(in the rows, 128 means zero)
Families of rows that turns and mirrors carry onto each other, the same ones carrying the whole set onto itself: the rest of each named row's family, in list order:
4 families of 8 rows:
loz: [158 129 120 181 141 106 106 152 137 106 142 165 131 134]
leni: [162 119 131 104 162 108 112 141 155 113 140 133 102 159]
morez: [111 147 103 169 117 137 149 114 120 147 139 129 160 109]
dum: [161 102 106 145 152 143 164 122 127  99 127 157 140 136]
dogik: [162 119 131 151 148 153 131 130 162 141 108 114 136 107]
Mozik: [104 139 107 124 129  86 126 128 112 112 169 140 144 163]
luvob: [133 119 144 108 156  98 133 153 141 115 161 133 112 167]
nem: [109 124 121  91 134 140 144 103 133 152 134 104 133 138]
Roza: [118 135 101 148 123 134 120  99 139 141 126 154 149  83]
Veb: [116 105 125 101 134 147 154 119 110 154 148 115 136 128]
gak: [162 121  96 162 146 131 149 106 129  95 165 140 127 131]
susa: [158 117 135 154 140 159 135 129 155 141 105 109 119 111]
legef: [163 105 158 138 144 143 100 105 136 145 103 123 132 129]
vanen: [159 112 136 106 161 103 105 141 150 111 133 124 119 161]
Bufus: [101 148 137 128 124 116  84 128 140 158 151 123 116 136]
lud: [ 99 146  89 131 129 117 148 143 131 115 173 159 121 140]
Kati: [113 105 115 107 142 144 157 114 128 120 123  98 141 152]
Siz: [116 110 108 102 132 148 146 108 120 119 129 104 130 154]
fofov: [132 136  96 165 116 149 116 104 130 145 114 130 157 103]
nas: [111 159 141 132 113 104  96 150 145 155 123 132 121 134]
Rume: [110 138 107 121 136  89 120 127 118 119 172 159 149 160]
silez: [153 154 120 164 133  94  95 141 147 138 152 156 138 115]
ziri: [100 136 109 169 109 140 137 114 119 146 134 135 164 111]
Mivu: [144 147 121 171 142 114  95 135 155 106 125 169 118 145]
Nemif: [152 146 133 169 143 103 104 145 152 145 147 165 136 114]
ges: [103 134 148 107 130 118 101 149 147 163 111 127 140 140]
vupa: [ 92 140  82 132 139  99 141 129 119 126 152 158 145 142]
fida: [154  96 101 140 160 146 156 106 129  99 153 135 147 139]
buted: [161 122  84 161 152 124 146 116 134  88 153 132 125 137]
firu: [144 117 142 122 151 128 127 152 126 121 151 130 106 188]
rede: [174 114 160 138 133 150 111 128 156 134 126 109 119 132]
faz: [107 143 152 111 124 115 109 142 142 166 122 118 152 131]

Which other rows belong to the same family as Siz? leni, gak, susa, Rume, ziri, Nemif, ges
Which other rows belong to the same family as luvob? loz, nem, fofov, nas, vupa, fida, rede
Which other rows belong to the same family as dum? Roza, Veb, legef, Bufus, lud, Mivu, firu

Families of rows that turns and mirrors carry onto each other, the same ones carrying the whole set onto itself: the rest of each named row's family, in list order:
5 families of 5 rows:
Lon: [144 110 116 108 132  71 125  98 155 104 161 162 127 120 144 112 111 157]
sapo: [153 108  95  94 123  69 124 103 146 117 151 165 129 112 126 120 117 155]
nub: [165  96 112 134 113  90 160 151 110 133 149 134  74 126 120 132 104 147]
zes: [150  77 145 106 133 135  99 132  93 110 154 127 106 142  89 113 115  95]
Reta: [124 108 124 153 145  84 136  95 130 133 134 134 137  99 154 108 149  94]
Tives: [167 105 119 143 116 100 153 141 121 114 147 119  64 144 123 134 107 147]
kon: [154 111 105  99 136  77 113  94 151 105 148 151 128 128 141 114 114 164]
bivo: [134 103 121 161 131  92 139  88 133 130 136 130 118  93 150  95 155  91]
kuvog: [129 121  96 119 144 135 132 135 136 127 110 133 130 138  92  64 147 106]
komez: [146 118  85 108 137 128 142 141 134 149 123 130 127 131  84  87 150  91]
nuvo: [158 110 129 153 128  94 151 157 116 105 149 135  69 132 115 129 103 150]
pon: [135  89 155 112 131 130 100 147  99 111 151 140 101 144  93 107 107  88]
Bitu: [121 122 101 113 145 136 141 136 138 137 129 127 134 148  91  77 149  85]
dupi: [153  73 137  94 116 128 113 139  92 125 149 141 109 131  91 112 104  91]
dugag: [138 106 112 113 127  76 107  95 149  94 157 168 121 112 124 108 121 161]
ladal: [119 130 100 125 147 127 133 139 140 129 115 131 131 141  87  87 150  88]
ber: [126 108 119 149 141  91 148  89 136 131 144 126 142 101 151 104 155  91]
nudov: [130 125  91 113 148 131 127 135 140 143 123 118 122 151  92  85 158  97]
toz: [126  75 152 117 117 133 107 131  85 110 141 136 106 140  99 101 106 100]
raso: [154 108 127 143 118  98 159 152 121 106 162 133  73 141 119 130 102 155]
turet: [142  96 113 138 128  85 140  92 127 151 144 132 131  89 143 112 154  83]
Fudep: [130  99 116 147 136  91 136  81 125 132 137 117 134 106 148 120 157  95]
lanop: [141 104 118 151 117  99 147 154 117 119 147 132  65 138 114 119 115 163]
gepav: [143 120 114 112 128  72 118 102 157  95 145 165 124 122 137 118 106 156]
moz: [137  80 152 109 132 136 115 146  92 114 163 133 107 145  92 107 107  97]

Which other rows belong to the same family as kuvog? bivo, dugag, toz, lanop
Which other rows belong to the same family as zes? Tives, kon, nudov, Fudep
Which other rows belong to the same family as Lon? Bitu, ber, raso, moz

Families of rows that turns and mirrors carry onto each other, the same ones carrying the whole set onto itself: the rest of each named row's family, in list order:
5 families of 8 rows:
Sufoz: [ 98 168 144 147 121 111 148 133 116]
Kogol: [115 133 143 109 188 137 159 169 170]
bopof: [139 136 134 142 116 116 145 130 110]
vuv: [127 138 139 161 119 107 146 134 114]
nis: [111 115 151 107 172 104 123 170 144]
lod: [ 95 165 139 168 125 117 151 139 116]
Vel: [102 145 149 141 114 128 121 129 113]
pel: [136 146 137 163 134 155 151 123 125]
nidid: [ 80 158 145 115 176 112 157 177 155]
koron: [135 146 141 154 127 129 146 115 122]
nuz: [ 83 136 154 111 179 108 129 174 151]
Teza: [110 161 145 161 130 128 149 114 124]
basu: [107 155 132 177 133 153 154 151 119]
rike: [117 109 145 114 181 131 129 182 147]
lasi: [109 136 133 121 182 149 165 191 155]
Peba: [115 134 152  97 179 104 151 154 165]
Bapa: [138 130 128 170 127 144 149 146 116]
dabi: [ 89 140 146 141 188 137 154 176 170]
gameg: [113 141 137 160 130 177 155 144 141]
lupu: [113 164 140 166 137 151 153 123 129]
Burom: [ 95 169 135 163 135 159 159 151 123]
zerar: [ 91 130 149 121 186 136 135 184 152]
fekud: [127 108 146 119 168  93 140 155 157]
rig: [139 113 134 105 169 120 152 178 149]
Kenup: [ 98 147 150 107 186 119 156 160 171]
keki: [111 144 151 139 110 112 141 114 134]
Favop: [129 114 139  99 158 111 153 179 154]
sotet: [125 129 144 143 115 147 123 135 114]
Salaf: [140 135 128 155 129 161 153 151 117]
mab: [ 88 158 149 152 123 152 130 139 118]
Vot: [112 140 142 154 125 170 131 147 117]
pipu: [ 86 148 144 112 167 123 164 183 166]
lare: [131 119 144 104 181 122 153 162 168]
Kevep: [132 106 137 132 181 141 149 174 162]
tuvo: [111 132 146 101 163  83 150 165 145]
Pud: [144 118 140 144 116 145 141 130 134]
vuve: [100 134 146  97 157  93 156 172 157]
nifed: [ 82 163 149 155 122 143 152 130 142]
sado: [ 85 140 154 124 175  92 147 155 163]
Rizem: [115 125 135 112 168 143 164 192 164]

Which other rows belong to the same family as Kenup? Kogol, pel, koron, Teza, Peba, lupu, lare
Which other rows belong to the same family as rig? Sufoz, bopof, nidid, lasi, Burom, Salaf, tuvo
Which other rows belong to the same family as nis? Vel, nuz, rike, zerar, sotet, mab, Vot
Which other rows belong to the same family as Kevep? dabi, gameg, fekud, keki, Pud, nifed, sado

